3905  2381  4344  4106  5122  4944  4962  5748  5705  3249  5726
4152  4832  5016  4177  4836  6186  2510  7981  3081  4927  5257
5111  4769  4453  4609  4590  5456  3825  4466  4485  3154  5172
2775  4972  6515  3900  4103  5531  5747  3158  5773  5925  5582
4867  4331  4081  5110  3626  5588  5087  6006  3956  4786  4947
4783  4132  3421  5853  4602  4445  4569  4931  5850  4278  3754
3438  5313  4411  4400  5608  4050  4930  4698  5557  5473  4346
Counting starts at 0.
The top-left entry? 3905
The entry directly below 5748? 7981
The bottom-right entry? 4346
The entry directly below 3421 -> 4411
The centre entry -> 5531
The entry just left of 4836: 4177
The entry directly above 4590? 4836
The entry directly below 5257 -> 5172
The entry directly above 5016 -> 4344
The entry in row 1 and column 0 is 4152
The entry directly above 4346? 3754
The entry just left of the centre entry -> 4103
The entry directly below 5087: 4569
The entry in row 2 and column 0 is 5111
The entry in row 0 and column 1? 2381
The entry in row 1 and column 1 is 4832
The entry just left of 4177? 5016
The entry just left of the largest entry? 2510
The entry directly below 4103 -> 3626
The entry directly below the largest entry? 4466
The bottom-left entry? 3438
The entry just right of the largest entry -> 3081
The top entry of the column that holds the largest entry is 5748
The entry just right of 5456? 3825
The entry directly above the centre entry: 5456
The entry just left of 4930: 4050
The entry in the top-right corner is 5726
The entry at row 2, column 1? 4769
The entry just right of the centre entry: 5747
The entry just right of 3438? 5313

Read these off the row that follows.
1) Which number is the entry just right of 3653?
2) Which number is the entry just left of 2020?
3) Which number is the entry just right of 6664?
4) Which number is the entry just right of 4277?
[4277 2020 7392 8343 2167 2602 5787 5958 2398 3653 6664 8543 2017 9062]
1) 6664
2) 4277
3) 8543
4) 2020

x =
[[-20.5   1.6  -3.6   4.8   0.2 -11.7]
 [-25.3  18.6 -24.4   5.0  14.6 -10.5]
 [-19.7  -0.5  -6.3   0.1  -1.0  -7.3]
 [-61.2 -20.7   5.0   2.6 -19.9 -28.5]
 [  8.3  20.2  -6.2  12.4  16.3  -4.9]
 [-19.5  -1.7  -1.1   3.4  -2.4 -10.6]
 [-54.9   2.1 -22.8  -1.0   0.2 -18.6]
 [  4.1   3.1 -13.2 -10.0   3.8  11.4]
 [-24.8  21.5 -19.2  12.5  16.4 -16.8]
 [-21.7 -13.1   7.5   0.3 -11.9 -10.6]
 [-46.2 -44.5  17.6 -15.0 -38.0 -10.9]
 [ -6.9  14.4 -11.2   6.8  11.4  -6.2]
 [-26.3  25.5 -25.1  11.7  19.8 -15.9]
 [-23.4 -14.0   6.6  -1.0 -12.6 -10.2]
 [ -6.8 -14.9   5.9  -7.8 -12.2   2.1]]
Counting starts at 0.
The entry in row 0 and column 1 is 1.6
The entry in row 0 and column 2: -3.6
Give the entry in the bottom-left corner.
Answer: -6.8
The entry at row 2, column 0: -19.7
The entry directly above -54.9 -> -19.5
The entry directly above the largest entry -> 14.4
The entry at row 0, column 0 is -20.5
The entry just right of -14.9 -> 5.9
The entry in row 2 and column 1: -0.5
The entry directly below the smallest entry: 8.3
Give the entry at row 1, column 0.
Answer: -25.3
Give the entry in the top-right corner.
Answer: -11.7
The bottom-right entry -> 2.1
Give the entry just left of the largest entry.
Answer: -26.3
Give the entry just left of -20.7.
Answer: -61.2
Give the maximum.
Answer: 25.5
Give the entry directly above -0.5.
Answer: 18.6
Give the entry directly below 16.4.
Answer: -11.9
Give the entry at row 1, column 2.
Answer: -24.4
Give the entry directly below the largest entry.
Answer: -14.0
The entry just right of -46.2 -> -44.5
The entry directly above -12.2 -> -12.6
Give the entry at row 2, column 2.
Answer: -6.3
Give the entry just right of 5.9.
Answer: -7.8

grid =
[-33.9 -10.8  12.9  28.8  -8.4 -58.4   6.6   0.2  -9.3  49.2 -26.3 -38.9
  15.7 -17.1 -32.4]
Report the entry just left of -17.1.
15.7
Report the 2nd entry from the right.
-17.1
Report the third entry from the left.
12.9
The entry just right of the largest entry -> -26.3
Report the entry just left of -26.3.
49.2
The 2nd entry from the left is -10.8
Report the 5th entry.
-8.4
Report the 1st entry from the left.
-33.9
The last entry is -32.4
Report the entry just left of the centre entry.
6.6

a = [ 58.2   6.7 -12.7   3.1  46.3]
Give the entry just left of 46.3.
A: 3.1
The largest entry -> 58.2
The median of all entries: 6.7

Questions about the row below.
1) The minimum?
2) The entry just right of -0.001?
3) The largest entry?
4) The entry just left of -0.037?
[ 0.034  0.032  0.008 -0.001  0.062 -0.128  0.117 -0.048  0.029  0.034
 -0.049  0.012 -0.037]
1) -0.128
2) 0.062
3) 0.117
4) 0.012

Questions about the table below.
1) What is the first entry in reading order?
2) What is the fifth entry in reading order?
[[0.01, 0.19, -0.15, 0.03, 0.24, -0.06, 0.01, -0.17], [-0.07, -0.07, 0.00, 0.19, 0.05, 0.17, 0.16, -0.13], [0.16, 0.16, 0.16, 0.21, -0.12, -0.09, 0.21, -0.08], [0.03, 0.16, -0.04, -0.02, -0.04, -0.01, 0.19, 0.08], [0.06, -0.14, 0.15, 0.05, 0.18, 0.19, 0.12, 0.20], [0.18, 0.16, -0.03, -0.09, 0.00, -0.09, 0.04, -0.05], [0.09, -0.12, 0.02, 0.18, -0.13, -0.07, 0.18, 0.08], [-0.17, -0.17, -0.14, -0.13, 0.12, 0.10, 0.03, -0.13], [0.04, 0.07, -0.17, 0.03, -0.04, -0.15, 0.11, 0.06], [-0.05, -0.14, -0.04, 0.22, -0.05, 0.08, 0.13, -0.14], [-0.10, 0.14, 0.11, -0.11, 0.02, -0.11, -0.06, -0.11], [0.07, 0.16, 0.09, -0.03, 0.19, -0.01, 0.04, 0.11], [0.00, 0.03, -0.12, 0.15, -0.09, 0.08, -0.08, -0.15], [-0.01, 0.24, -0.04, -0.16, 0.03, 0.04, -0.16, -0.08], [-0.05, -0.14, -0.14, 0.14, 0.14, -0.16, -0.09, 0.11]]
1) 0.01
2) 0.24

Read these off the grid that follows.
1) What is the entry just left of the smallest entry?
2) What is the 3rd smallest entry?
3) What is the minimum?
4) What is the second smallest entry?
5) What is the largest entry?
6) What is the 3rd largest entry?
7) What is the 2nd largest entry?
[[ -2.1   4.4  -8.6   1.7   4.4  -5.6  -1.8  -0.1  -3.6   1.9 -10.5  -6.9
  -12.4   6.8]
 [ -1.7   1.5  -3.9   2.6   2.5  -1.6  -2.0  -0.9  -2.2   0.7  -4.6  -2.3
   -5.0   2.1]
 [  4.5  -1.3   2.3  -7.4  -6.6  -5.3   5.8   4.8   2.4  -2.5  -3.6  -5.1
    1.0   0.6]
 [  0.0  -0.9  -0.2   0.8  -1.1  -1.3  -0.1   0.4  -0.6  -1.2  -2.9  -1.6
   -0.3  -0.7]
 [ 23.8   3.3  21.6 -49.6 -20.4  -3.6  32.4  18.4  23.8   2.8  32.1   2.5
   19.2   7.3]
 [ 16.6  11.5   8.5 -41.0  -6.6  -4.1  24.3  13.1  17.6   9.2  25.7   0.7
    2.7  16.3]
 [ -3.9 -18.5   8.2  20.8 -12.0   1.7  -8.6  -2.9  -6.5 -15.2 -15.2  -0.6
   15.9 -22.4]
 [  3.8   5.0  -4.5 -10.3  -1.3  -8.7   6.3   5.1   1.5   1.7  -6.5  -8.8
   -9.5   9.1]
 [ -9.4  -0.9 -18.8  20.9   4.5 -14.1 -12.3  -3.0 -15.4  -5.6 -40.6 -19.4
  -23.4   2.7]
 [ 12.7  -6.2  16.3 -20.8 -17.8  -2.1  15.8  10.1  11.3  -5.2  11.6   0.5
   18.0  -5.3]
 [ -2.5   1.6  -7.1   4.4   2.5  -5.2  -2.9  -0.4  -4.4  -0.4 -12.3  -6.7
   -9.6   3.4]
 [  7.7   2.6  -1.9 -15.8  -8.3 -13.5  11.1   9.3   3.2  -1.6 -10.9 -13.7
   -7.6   8.2]
 [-11.0   9.6 -24.8  16.4  16.0 -10.8 -12.6  -5.4 -14.0   4.2 -30.1 -15.0
  -32.4  13.6]
 [ -0.9   2.2  -4.8   0.6   1.8  -3.9  -0.6   0.4  -2.0   0.6  -7.0  -4.7
   -7.1   3.8]
 [ 16.3 -30.7  17.6  -7.7 -49.3 -29.5  16.9  21.0   0.2 -34.1 -48.8 -33.2
   19.3 -24.3]]
1) 21.6
2) -48.8
3) -49.6
4) -49.3
5) 32.4
6) 25.7
7) 32.1
